(in the rows, 128 means zero)
Each run below is a few steps of one of 7 hidden systems, one row a step.
Q833, trace 1:
[[138 160 128 134  99 118 140 140 175 139 159  69  91 118 129 131 100  52
   93 117 113 153]
 [174 171 143 137 178 128 106 107 159 102 118 160  77 146 139 148 174 139
  158 125 162  99]
 [159 114 109 154 132 101  99 141 104 179  93 141 135 121 160  75 157  87
  109 112  70 155]
 [154 156 155 130  79 116 127 194 179 118 170 138 127  97 113 148 136  88
  146  88 160 123]
 [189 121 142 137 145 178  83  95 125  89  78 192 153 135 145 140 137 147
  122 114 108 118]
 [147  98 105 135  81 153 131 179 125 191 123 133 105 135 154  98  98 101
   92 124 136 186]
 [155 131 157  74 103 146 128 163 114 119 137 161 118 120 105 157 175 159
  148 117 196  89]
 [128  87 145 137 142 152 108 149  72 138  62 163 182 120 122 119 106 153
  129 149  79 145]
 [ 84 107 132 131  74 141 171 162 139 150 176 137 146 127 113 126  87 142
  113  95 179 155]
 [136 126 145  64 131 173 134  75  93  94  98 129 134 130 105 168 142 170
  101 138 148  91]
 [ 88 110 128 153 149 137 151 150  98 185  93  97 107 145 122 117  72 144
  127 179 115 171]]
Q918, trace 2 (11 x 22):
[[ 83 155 165  97 184 101 146  88 101 104 111 145 149 126 108 121 174 143
  102 129 140  78]
 [ 85 143 106 156 156  77 141  68 145 114 110 100 147 131  87  98  88  91
  128 151  96 102]
 [ 55 137 102 123 139 156 173  61 142  92 140 137 149 123 149 131 130 144
   78 155 156 119]
 [138 160  88 104 154  95 116  63 148  88 110 108 124 125 147 113 168  96
   82 126  96  90]
 [118 119  47 123  99 149 146  72 157 119 113 109 101 146 113 116  86 107
  110 184 147 120]
 [152 148 117  97 135 190 115  93 150  66 100 168 124 130 164 152 160 124
   85 157 142 111]
 [197 140  90 150  99 141  98  95 183 114 109 124 105 133 131 120  97  69
  107 115  98 131]
 [157 124 103 112  83 203 145 134 157 134 115 139  90 125 148 159 104 142
   73 132 170 158]
 [212 143 148 105 134 155  81 142 120 138  79 149  94 142 156 130 155 109
   86 100 101 133]
 [185 106 141 141  87 158 120 142 139 177 104 138  91 155  85 124  65 102
  136 112 151 148]
 [154 135 204 119 135 185 128 169 116 138  95 165 123 111 127 174 122 159
   94 103 145 148]]
Q918, trace 3 (11 x 22):
[[ 85 121 136 130 137 131 130 150 125 121 130  74 136 157 121 119  46 105
  121 169  80 161]
 [103  90 145  95 106 166 141  86  82 109 163 162 183 138 148 117 151 148
   99  83 137 131]
 [151 157 143  89 111  88 127 107 121 123 133  51 118  95  87 149 144  84
  130 124  96  91]
 [ 95  86 101 127 131 180 141  97 103 120 128  91 132 157 134 144  69 173
  144 184 113 164]
 [155 124 154 122 126 154 116  58 103 102 146 160 154 104 148 141 203 115
  140 100 122 111]
 [154 153 103 153 115 101 127 105 173 128 142  49  84 110  95 167  94 119
  165 133 113 125]
 [120  98  89 147 134 187 138 111 110 134 111 150 128 120 184 154 142 202
  122 159 139 165]
 [192 147 137 143 143 103 100  93 135 142 134 148  95 128 138 116 202  87
  160 101 135 110]
 [141 139  89 164 116 119 136 158 177 136 107 113  91 132  92 157  70 171
  163 147 166 127]
 [128 125 140 154 161 159 117 158 117 136  95 200 144 107 190 123 180 145
  111 139 128 156]
 [158 152 135 150 131  68 114 144 166 158 157 131  89 157 117  83 129  79
  141  73 146 121]]
Q602, trace 4 (11 x 22):
[[107 104 120 160  73 116 168 112 112 199 118 136 154  66  95 114 126 105
  105 104 134 143]
 [ 69 172 157 155 139  80 158 135 174 107 166 103 143 105 100 123 113  63
  146 147 128 110]
 [115 117 102 178 145  86 123 172 128 181 101 132 136 130 147  73 103 108
  116 127  87 167]
 [107 141 172 108  99 123 151 157 119 154 122 165 154  88 107 102 160  52
   79 117 140 121]
 [116 157 118 116 145 100 111 173 163  97 133 105 117 152 146  94 116  58
  135 183  96 128]
 [145 110 122 140 128 161 113 178 110 164  93 192 122 133 182  89 158 108
   92 137 127 171]
 [132 158 154  61 126 140 111 146 141  66 139 152 146 137 141 122 164  81
   86 123 133  94]
 [176 129  94 104 137 148  84 176 140 116 131 105  74 173 181 125 135 129
  138 160 112 151]
 [160 109 160  97 143 185 111 122  90 128 107 203 126 146 155 130 181 156
  116 121 165 123]
 [164 133  98  65 110 145  94  98 142  51 141 101 134 154 131 149 131 140
  130 131 118  89]
 [177 113 106 147 127 175 117 130 128 145 134 122  73 140 162 172 137 192
  162 132 154 159]]
Q363, trace 5:
[[130 118 153  87 152 142 130  76  67 135 116 136 113 137 113 121 195 111
  151 174 145 100]
 [137 139 118 177 115  65 118 124 170 135 138 113 153 116 107  97  92  78
  131  76  83 129]
 [ 62 149 132 111 137 164 182 132 152 110 148 136 106 127 132 154 122 154
  104 171 201 127]
 [157 104 143 108 116 158 100  86  87 114 125  94 147 120 146 131 140  78
  132 151  50 146]
 [123 152 134 151 129  93 138 180 164 160 157 144 116 121 163 114 135 136
   83  51 150 155]
 [114 117 105  88 147 142 149  48  93 123 122 124 104 149 118 125 175 152
  133 172 166  93]
 [164 122  94 148  77 104  99 122 167 109 145  94 158 113 115 124  85  85
  139  93  75 130]
 [ 98 152 131 126 149 163 154 169 158 109 147 138  94 141 166 165 125 186
  110 144 185 149]
 [170  85 119 103 124 155  94  85  57 137  90 120 148 139 140 115 152 132
  130 145  72 130]
 [159 140 120 146  97  76 117 189 170 152 146 152 130 122 119 115 120 127
  129  51 152 120]
 [105 136 115 116 172 141 143  82 123 100 109 130 101 156 113 146 138 179
  165 189 169  95]]
Q483, trace 6:
[[111 131  43 155 141 106 134 114 167 117 119 105 112 147 134 136  84 201
  126 127 135 129]
 [134 123 107 133  91 121 137 143 106 161  87 156 159  52 131 116 193  84
  102 147 115 127]
 [149 148 123 138 167  54  97 156 147 131 161 127 104 172 132  97 141 149
  177  83 140 110]
 [102 116  71 119 142 128 131 147 117 128  52 129 144 126 138 119  97 168
   85 185 105 129]
 [139 143 179 137 118  89 114 159 129 136 125 171 169  94 114  96 165  57
  129  91 110 113]
 [110 160 127 112 183  92 115 161 143 106 144  75 101 183 152 136  94 188
  113 104 115 129]
 [112 107 155 130 135 171 135 128  84 156  63 168 157 112 141 107 125  97
   76 166  98 155]
 [154 141 189 107 124  97 104 137 136 122 173 121 126 166  98 106 110  88
  134  52 128 109]
 [111 149 130  94 162 166 135 129 121 107 101  72  91 151 139 170  88 164
   98 187 114 142]
 [139 113 187 168 113 171 136  82 121 148 123 181 152 107 117 116 121  55
  120 112 121 153]
 [150 147 127  93 109 116 132 117 145 121 182  60  82 159 120 156 104 155
  113  73 143 127]]
Q483, trace 7 (11 x 22):
[[155 122  84 158 144 113 124 111 105 172  62 148 110  91 127 117 186 132
  152 173 126 121]
 [147 132  86 167 115  55 117 139 168 150 112 156 133 131  87  84 108 124
  154  86 141  97]
 [119 171  79 114 153  73 130 165 149 120  76  99 123  90 132 142 155 156
   90 146 107  94]
 [126 139 149 188 182  81 111 149 122 168  93 168 147 115 145  89 152 109
  138 111  94 142]
 [119 134 114 108 145  73 118 160 127 149 106 118 124 168 123  85  91 153
   70  67 118 119]
 [129 155 169  90 168 114 114 161  91 140  62 116 126 119 118 119 148  92
   94 164  85 113]
 [126 147 189 166 177 105 113 131 146 128 122 140 127 174 109  98  68  91
  127  94 104 136]
 [117 153 146  95 138 146 144 118 129 121 103  82 119 131 133 147  86 126
   30 106  95 139]
 [159 141 213 129 155 156 125 104  96 165 125 120  93 131 135 132 149  65
  116 121 105 153]
 [153 125 144 127 137 155 129  84 140 140 129 106  74 195 104 125  53 136
  111  98 145 137]
 [163 136 139 103  89 182 141  81 127 135  85 100 103  89  96 171 121  87
   87 163 122 121]]
Q833, trace 8 (11 x 22):
[[153 143 107 142 119 146 119 102 191  86 193 107  87 167 155 148 105 130
  155 114 154 138]
 [165 130  73  99 148 132  97 110 112 118 103 121  95 147 191 108 192 127
  109 160 105 124]
 [136 119 119 143  97  94 118 201 129 161 159 107 125 107 132 112 156  85
  195 160 119 150]
 [145 128 127 131 127 115  90 147 144  63 156 173 189 126 148 139 155 167
  175  83 120 104]
 [140  99  88 134  83 187 111 119 140  97 120 140 165 121 169 124  97  95
   96 151  86 167]
 [159 111 104 102  89 172 127 154 140 125 174 116  72 169 142 143 120 148
  161 142 187 143]
 [135 106 101  79 145 130 102 158  69 119  94 145 141 131 159 117 191 177
  142 167 116 112]
 [ 81  90 128 144  82 120 141 185 106 144 161 123 186  96 115 115 110 112
  177 157 111 158]
 [108 116 128 105 112 152 126 105 138  58 177 137 180 141 126 161 108 192
  144  94 143 111]
 [106 105  80 108 125 186 141  90 108 114 109  97 123 140 164 136 102 135
   92 195  98 156]
 [101 117 103 110 121 112 157 142 117 164 182  77  77 152 121 131 137 154
  180 164 178 141]]
Q602, trace 9, 11 rows:
[[177 178 143 102 171 130 110 110 135 123 122 108  64 130 167 153 201 119
  103 123 127 116]
 [176  99 140 109 137 163  96  80 105 129 136 149  95 213 133  92 107 121
  139 105 138 133]
 [171 134  61 102 104 137 129  89 148 112  97 147  92 119 117 138 171 150
  123 144 181  82]
 [183 148 151 163 151 167 110  56 159  99 136 113 100 134 139 174 121 127
  146 108 107 138]
 [159 117 104 141 121 124 122 114 149 142 122 156 102 175  97 125  80 189
  127  64 177 115]
 [167 161 136 118 133 106 137  86 127 145  80  97  93  82  74 176 147 147
  122 117 134  85]
 [137 113 154 170 134 154 133  70 140 141 121 112 107 160  83 135  41 117
  161 139 125 142]
 [103 134  75 160 119 110 163 108 160 143  77 158 130 101  90 128 100 165
  101 133 165 107]
 [120 170 170 154 141 127 150  93 152 133 114  79 122  88 108 170  93 100
   82 105  92 137]
 [ 85 131 137 143 149 112 154 153 138 171 127 119  98 180 100  93  52 126
  107 125 160 147]
 [ 93 150 121 118 154 102 159 107 106 163  62 125 125  89 111 113 156 105
   68 164 120 108]]
Q311, trace 10 (11 x 22):
[[117 139 190 102 122 123 132 138 124 127 151  76 133 142  97 125  73  68
   98 105  94 140]
 [113 155 131  85 135 149 154  57 134 106 112  83 109 121 114 147 116 100
   47 135 121 109]
 [148 130 147 140 129 128 129  71 111 152 125  48 106 115 106 148 101  92
  136 131  70 145]
 [132 118 126  89  99 177 149  95 122 131 151  66  84 158 121 158  75 145
   96 124 144 149]
 [158 130  82 146 122 133 141  42 137 136 105  82  93 105 107 169 128 158
  137 140 130 116]
 [167 105 123 162 120 148 121 120 130 159 154  88  87 152 130 160  77 176
  171  99 129 170]
 [161 114  71 124 110 156 140  95 135 142 113 143  87 147 136 145 128 201
  109 102 184 125]
 [187 121 100 180 139  94 105 132 135 169 103 140  93 128 117 133 141 169
  193 107 137 126]
 [161 108 117 141 121 141 113 181 143 148 120 179 107 177 128 111  90 181
  137  92 178 143]
 [155 136  94 150 135  84 119 129 143 141  72 200 134 114 108 107 163 161
  125  88 163  85]
 [159 141 171 158 158  84  96 201 141 153 111 173 125 150 121  95 118 122
  152  83 128 130]]
Q363, trace 11 (11 x 22):
[[150 133 181 115 125 114 115 115  93 116 135 116 159  78 101 160 184 104
  179 130  96 100]
 [ 91 137 133 214 150  81 157 127 147 178 139 120 130 104 128 121 107 135
  145 103 122 162]
 [ 59 107 145  81 105 144 178 111  79 135 143 100 153 108  89 145 132 146
  121 165 154 116]
 [145 142 135 146 103 104 120 143 137 123 164  84 147  66 142 150 171  72
  163 135  75 142]
 [ 59 128 117 155 160 102 167 144 121 175 170 103 107 144 165 111 129 162
  121 123 146 171]
 [100  98  90  66  84 121 140 103  77 115 142 101 166 111 117 111 173 117
  123 162 118 100]
 [137 143  90 163 105  93 114 161 183 117 198 106 119 117 162 119 147  91
  176 115 121 145]
 [ 58 114  90 117 170 135 145 123 111 108 152 122 134 178 174 110 118 191
  121 156 140 145]
 [151  86  84  96  59 145 103 139 106 106 131 150 186 109 145 103 158 100
  130 138 103 123]
 [139 137 125 158 150 110 107 168 167 110 192 160 110 168 168 111 145 146
  181  97 159 142]
 [ 89  97  92 127 161 133 123  77 100  91  99 163 178 161 137 103 115 185
  126 145 113 111]]
Q435, trace 12, 11 rows:
[[107 107 104 143 138 146 131  99 130 135  94 208 142 168 133  62 115 106
   98 144 149 127]
 [112 120 115  61 118  99 128  74 101 103 143 108 159 153 105  94 135 110
   90 100 116  83]
 [129 156 110 143 180  58  92 148 144 110 104 114 139 145 149  90 124 116
  120 121  64 118]
 [142 118 103 146 162 133 123  90 119 162 118 175  99 173 183  76 152 136
   84  93 142 150]
 [144 106 109  50 118 126 118 104  64 150 116  77 103 159 124 100 148 113
   96 145 103 117]
 [145 136 112 138 179 121  82 115 135  94  82 133 119 176 131 104 109 113
  159 183  87 111]
 [165 131 136 132 168 148 109  41 126 113 116 158 109 171 141 126 131 164
  104  74 138 115]
 [177 155 141  80 143  92 112 123  98 161  99  60  77 129 108 144 148 132
   98 101 100 109]
 [148 150 150 144 189 144 114 146 136 149  65 143  70 161 138 119 111 115
  120 183 131 139]
 [148 109 154 103 128 182 138  61  98 137  83 166 112 154  88 131 110 142
   97 123 163 108]
 [142 166 157  84 141  83 120 121 127 113  92  85 120 124  57 146 115 114
  126 126 115  64]]
Q311, trace 13 (11 x 22):
[[ 89 143  95 115 153 113 134 193 139 129 163 111 107 146 203 112 152 161
   96 136 137 161]
 [117 111  81 143 120 127 137 101 126 147 128 165 119 127 152  71 181  65
  151 191 145 130]
 [111 119 102 109 104  80 104 183 143  88 187 109 162 151 123 100 113 117
  190 132 116 112]
 [ 93 163  97 144 111 142 146 148 198  85 146 156 146  94 163 134 130  99
   84 140 153 133]
 [146 117 139 155 135 120  99  84 121 105 166 150 171 126 168  97 176  74
  154 103  78 138]
 [145 135 126  59  96 141 105 204 125 103 151 100 128 131 171 136 153 112
   97 132 111 137]
 [144 139 122 120 100 175 131 100 149  92 105 154 132  88 115 144 159  60
  138 200 139 107]
 [138 107 157 121 103 139  98 137 117  75 158 113 197 119 112 156  94 130
  177 115  74 131]
 [114 147 154 107 105 180 155 138 136 104 136 128 141  73 158 189 152 147
   67 114 143 145]
 [153 118 170 134 160 164 110  70  79 128 116 131 134 111 145 148 186 118
  163 155  92 136]
 [126  94 135  77 104 161 121 196  77 130 125  96 137 134 126 159 107 176
  145 162 121 146]]
Q435, trace 14, 11 rows:
[[202 103 137  95  82 190 101 154 125 126 123 177 109 153 133 126 137 121
  134 112 164 134]
 [152 124 145  71 112 131 100 181 125  91 150 102 116 177  96 146  89 160
  168 127 144 103]
 [161 140 163 134 159 128  91 193 140  93 105 180 148 133 133 154 133 189
  166 101 135 110]
 [157 115 185 121 125 120 129 161 100 173 157 151 108 144 109 131 150 164
  160  60 175 129]
 [ 97 123 160  97 147 108 140 205  77 157 120 108 125 125 107 145 134 180
  164 158 147 125]
 [108 107 174 163 150 131 130 138  99 140 110 193 166 112 103 124 150 137
  201 156 146 121]
 [ 82 108 158 144 136  98 165  82  95 143 168 115 151 118  84 139 131 167
  172 102 155 112]
 [ 79 152 137 156 159  76 154 141 111 143 122  95 156  62 125 153 167 147
  146 144 102 124]
 [ 87 118 137 202 139 129 168  92 122 186 141 144 128  94 141 109 147  91
  145 149 138 170]
 [ 65 106  89 123  95 147 183  69 106 141 147  86 145  91 117 140 129 125
  114 170 135 138]
 [103 146 102 160 113 119 135  95 157  92 127 107 167  67 128 139 135  64
  139 178  83 123]]

Which system made each run below?
trace 15 (2 x 22):
[[111 137 108  92 104 110 158 167 127 144 129 111 122 112 121 151 121 202
   76  78 169 120]
 [125 140 166 110 116 116 124 217 115 143 114 155 141  97 127 111 171  64
  134 161 126 129]]
	Q435
trace 16 (2 x 22):
[[ 67 161 178 111 140 113 180 116 139 130 187  85 103 128  99 146 124 107
  127 133 172 118]
 [108 151 171 132 208 117 125  57 103 110 106 107 126 143 136 136 143 148
  120 126  90 115]]
	Q833
trace 17 (2 x 22):
[[170 111 115 140 122  97 123 145 123 198 139 137  71 177 117  86 121 128
  145  85 166 139]
 [139 161 139  77 129  91 113 180 120 107  84 159 153  92 111 124 187 114
   98 122 128  75]]
	Q833
trace 18, 2 rows:
[[174 135 154 116 146 190 106 148 140 116 109 141  80 174 162 165 100 183
  105 104 148 153]
 [129 108 118 120 124 157 148 147  81 190 100 162 106 109 164 110 191 130
   93 154 156 155]]
	Q833
trace 19 (2 x 22):
[[129 111 111  74 102 128 109 163 108 122 122 108 129 169 122  78 111  65
  122 178 104 124]
 [ 95 153 113 109  79 112 155 120 172  86 140 109 157  92  75 133 106  70
  119 160 141  87]]
	Q311
trace 20 (2 x 22):
[[132 146 101  89 159  81  93 189 127  94 139 112 128 145 174 110 186 143
  148 144 107 107]
 [118 122 108 143  88 159 132 178 153 129 116 169 138 109 141 104 123  59
  131 196 140 151]]
	Q311
trace 21 (2 x 22):
[[123 126  88 131  99 118 137  36 153 101 142  96 147 137  96 118  85 100
  110 102 110 107]
 [128 151 125 124  91 180 145 134 186  80 163 111 120 107 153 187 101 138
   97 121 148 151]]
	Q363
trace 22, 2 rows:
[[ 97 107 121 116 107 129 154  75  92 135 123  60 143 117  78 149  81 140
  135 157 103 122]
 [121 178 110 174 160 100 128 100 181  91  94 137 135  76 124 150 153 109
  143 163 116  97]]
	Q435
trace 23:
[[119  93  73  99 116 118 124  50  84 111 139 120 157 133 132 109 175 158
  141 131 121  99]
 [127 146 105 115 118 128 135  82 147  91 136  89 111 105 101 156 153  93
  180 206 134  92]]
	Q918
trace 24 (2 x 22):
[[101 109 158 100  91 119 157 100  98 135 130 154 181 103  66 125 123 135
  111  81 152  90]
 [ 85 162 173 107 162 114 146 123 113 119 119  61 127 105 115 154 121  97
  108 171  83 125]]
	Q918
trace 25 (2 x 22):
[[ 67 126  78 121  91 127 163 160 152 110 161 156 152 102 134 114 151 129
  130 169 187 119]
 [ 94 140 125 176 165  93 117 119 153  84 174 154 169 121 157 111 163 116
  191 136 109 124]]
	Q311
trace 26, 2 rows:
[[111 130  85 118 100 109 141 179 162 112 156 150 135 132 125 135 117 204
  131  94 185 116]
 [119 117 123 109 132 127 122 154  81 118  95 150 175  74 137 153 195 178
  147 161 115 109]]
	Q483
trace 27:
[[205 130 105 142 109 121 103  72 146 119 102 118 111 108  86 156 140 128
  175 118 123  91]
 [132 139 126 166 133 129 130 153 170 129 113 100 112 139 106 167  39 180
  130 106 130 145]]
	Q363
trace 28, 2 rows:
[[133 142 133 179 106 120 129 131 170 138 155  77 131  95 126 144  84  70
  136 120  76 167]
 [141 120 132  85 109 175 135  66 129  98 181 117 115 167 157 126 123 111
   78  89 143 137]]
	Q311
trace 29, 2 rows:
[[132 105 113 126 130 159 106 157 145 103 127 120 125 198 132 121  29 164
  138 132 121 151]
 [122 136 125  98 130 143 156 154 103 148  70 147 123  82 123 173 164 191
   83 137 166 114]]
	Q602
trace 30:
[[ 86 144 119 127 135 140 159 141 163 121  87 133 114 145  84 133  55 139
   95 169 169 114]
 [133 155 172 137 129 119 134  78 126 105 119 130 169  59 118 159 170  97
  100  94  90 109]]
	Q483
trace 31:
[[135 126 134 118 116  74 128 168 101 200  94 104 115 129  88  88 106 109
   94  90 112 127]
 [ 80 115 186  86 149 154 160 150  78 154 116 142 122 164 101 112 107 138
  112 161 164 130]]
	Q918
trace 32, 2 rows:
[[108 126  94 197 168  84 136  87 141 144 143 106 125 128 136 136 115 193
  166 105 122 142]
 [121 142 132 127 143 139 158  96  98 161 133 110 108  73 168 155 220 128
  101 139 129 142]]
	Q435
trace 33 (2 x 22):
[[128 117 132 113 116 129 122 179 140 142 153 170 120 189 152  73 101 111
   91  87 163 148]
 [141 160  86 113 137  71 119 111 152 116  91 156 132 111 116  92 184  92
  104 124 132  66]]
	Q311
trace 34 (2 x 22):
[[161 133 117 140 126 128 128 150 114 184  90  88  72  98 118 139 145  92
  156 195 112 145]
 [105 125 139 143 149 200 151  68 142 103 124 146 106 152 126 147  95 123
  143 192 164 134]]
	Q435
